Each path below is one point turned by a fixed rotation once a step. After each direction that follows a path, write how fast that rotation turns it, in degrees a step (0 if it stays still).
Each turn is a multiple of 5 degrees from 10 to 175, or 0.
Each row of a path follows its step; steps can be skipped.
path 1
step 2: [ 20  25  31   4   8  15   3   0  -8 -26  18  12 -20 -16  31 -15  -4 -22
  16  15  12   4   7  -6 -21  -1 -33  -5  -2 -16  13  11  24   2  35  27
   3   9   0 -31   1 -20  11  -6   8   0 -14   9  19]
step 3: [ -3 -11  18   9   1 -23   3  17  -8  17 -17  -5   2 -11  13   8 -29  22
 -11 -10 -12  40  18  39  -3   7 -49   3 -15 -11   7  19  -3   3  -3  17
  -1 -13  -4   0  22  -9  -2  -7 -20  12   9 -22 -20]
step 4: [ -4 -12   9   0   3  -6  -8   8 -20 -28  -1   2  -2 -24  11  26   4  10
  14 -15   5 -12  -6   4 -21 -42   1  -4  18  13   4   2  29 -10 -17  23
  -5  -1  36  38  13  -5 -22 -18 -23  17 -13  29 -12]
step 7: [ -1  -7  15 -19   1  27 -10  -2 -11 -44  22 -26  15 -26 -13   6  13   7
  -2 -12  -5  28  -6   1 -22  -3  -7  -1  16  -3  -4   7   9   6  10  34
   9 -17  50  15  14  -2 -24   7  -7   2  -8 -24   0]
step 8: [  5 -39   5 -11   2   3  18  -6  -7   7  -9  -4 -24   6  13  -4   7 -28
  20  31  17   8   2  -6   2  18 -23  15   6 -24 -11  16  15   3  16  18
  13  -5   7  11  11  28  -4   4 -25   1 -14  16 -55]
step 9: [-11 -17 -22  25 -12 -10   3  15 -18  -3  -9   3 -18  32 -13  -4  -7 -33
 -16 -14 -16   1  24  -7  -3 -22 -14  27   6   2  23  -2  10   7  11  20
 -34 -22  38 -12   7 -35  -4  -4  -6 -11   8  10  -8]
step 10: [ -2   4  28   7  11   5   8 -22  20  -6   9 -52  21 -31   4 -18   1 -36
  16 -13 -15   7  -1 -15 -13  -6   8   3   6 -14   9   7   9  -9  10  26
  19  -1  19  -9  12 -30 -15 -15 -15   5  32 -11  -4]
step 11: [ 21 -22   9 -24 -10  -4   4 -15 -13 -16   9  -5 -20  10  -5  -2  11 -12
   1   6  -2  -8   3  16  30  32 -36  -2  13  -8 -14  16  -3  11 -17  16
 -18  15 -14  36   9 -19 -20  -4 -19  -6  25 -16 -40]
step 12: [ 21  -8 -27  14  -3   9  15  18 -17 -18  -9  19 -32  10   4   8   4  -8
 -20  -2   3 -16  -2  -3  -6  14  36  17  11   7   9  15   8 -19  -1  31
   6  -6  40  -9  33 -28  -8  21 -11  21  21   0  -2]
step 13: [  5  34  12  45  -5 -11   2  -2   1 -11   0 -24  23 -13 -10  -7 -10 -49
  12  15   7   7   3  -6  -3  29 -23  21  -5 -11  -9  -5   8 -13  -5   9
   7  27  35 -14   3  11 -22  14   5   0  18   0  -9]
step 14: [ 17  -5  19  -3  -9   0 -15   2  20 -22  -1  11 -31   3  -1  33 -18 -22
  31  12 -19  16  -3   6  -1  -2  -9 -15 -13   4   4  23 -14  16  29   0
 -38  21  -1  14   6 -25  -7   5 -11  -6  30 -17 -28]
[ 10   0  -6  -1   2 -10 -11  -4   3  -3   6  -1  15  -1  -3   8   2  -2
   3  -5  -2   2   0   2   3   0   2   5   1  -1   3   6  -2   0  -1   5
   2   1   4  -2  -3   6   9  -5  -5  -1   0   2  -1]
115
[ -2  14   1   0   2   0  -3  -7  -7   0  -3 -14   2  -4  -2   1  -6   0
   5  -1   0   0  -3  -1   4  -8   3   1   9   8  -4   0   3  -2  -1  -4
   4   1   4   2   0  -1  -5   5   4   1  -7  -3  -7]
120
[ -6   0  -2   0   2   1  -3  -4   1   1  -1   1   2  -3   3   4  -4   3
   3   2   3  -4  12  -3   6   7   5   1   4  -9  -6   5   3  -5   2 -12
  -7  -6   1   4   0  -1   1  -1  -6  -2  -4  -3  12]
0
[  3   2  10  13  -2  -1 -12  -1  -5   2  -3   6   3   4  10   4   1   0
  -2   3  -3  -3   1   3   0   8   6  -1   4   6  -3  -3   1   5   3   0
   3  10  -4  -1  -3  -6  -2   4  -1   4   5  -2   1]
25
[ -6   5   7  -1   7  -4   4   4   3  -5   7   2   2   4  -4   1   3   0
  -4  -4   1  -9  -7  -7   3   0   0   9   5   1  -3   4  -2   5  -2   2
   8  -6 -11   7   3  -8   3   1  -1  -5   4  -1   3]
70
[  0  -4   1   1   6   2 -10   7   1  -2  -1   1  -4   1  -5  -7  -4  -1
  -3  -1  -9   3  -8   1  -7  -2  -1   3  -4   4  -2   8   1   2   4 -10
   5   0   2   7  -8  10  -6   2  -6  -2  -4   3   4]
35
